In the data rows, the value 128 means zero.
Here are some points:
[154 105  92 110  62 116 150 175]
[125 125 117 139 139 137 143 148]
[125 128 120 106 124 135 129 139]
[123 110 161 150 137 115 126 114]
[122 111 133 125 128 153 128 135]
[143 113 103 138 125 162 118 180]
[114 108  58 195 112 146 170 178]
[121 122 104 147 127 129 145 147]
[110  97 138 172 138 127 126 112]
[180  79 185  82 143 128  54  67]
[120 142 132  69 115 110 145 102]
[153 134 114 126 112 128  99 172]
[144 131 120  92 102 106 129 168]
[130 150 131 108 112 112 126 104]
[127 135 120 127 126 123 141 117]
[123 132 109 103 106 104 139 154]
[114 125 122 138 129 143 134 152]
[119 142 145 128 142 112 120  89]
[146 128 168 121 124 128  87  98]
[ 96 123  88 175 117 120 152 163]
[131 136 153 143 126 129 126 122]
[138 124 119 111  94 118 137 157]
[ 91 169 105 100 125 131 120 111]
[149  84  75 120  74  55 176 123]
[118 139 150 124 129 106 108  83]
Then 19 other points, each followed by its number:
[142 100 131 122  68 128 147 151] 0
[124 145 126 103 128 103 131 114] 1
[124 162 127 120 149 110 135 117] 2
[140 127 151 121 130 122 100 111] 3
[143 153 160 115 156 126  88 118] 4
[131 122 143 134 162 133 109 104] 5
[127 153 157 132 156 109 128 103] 6
[115 125  81 182 131 140 156 175] 7
[157 112 171  83 144 136  87  80] 8
[143 103 170 115 148 138  76  93] 9
[ 90 131  53 190 112 126 179 175] 10
[ 81 109  22 214 145 118 170 187] 11
[178  96 153  87  39 175 136 179] 12
[125 123 120 101 112 127 128 152] 13
[113 141 145 134 137 117 132 106] 14
[130 119 132 147 138 126 133 128] 15
[135 123 121 120 118 150 136 147] 16
[134 144  98 154 130 134 159 160] 17
[ 60 177 149 180 119 104 143  31] 18
Which of these numbered points is nearest to each point below by angle, seen from the average point of the first points? Its number follows each.
[128 119 130 141 134 126 133 128] > 15
[124 117 123 122 144 164 118 151] > 16
[122 134 127 115 139 127 127 102] > 14
[120 131 151 159 151 107 134 138] > 15
[148 122 118 129 131 145 133 147] > 16
[133 135 150 116 143 132 101 116] > 4
[112  91 186  81 130 147  51  47] > 9
[118 168 139 126 158  91 109 107] > 2
[101 118 108 160 154 105 129 110] > 15
[149 126 111 137 127 158 117 156] > 16
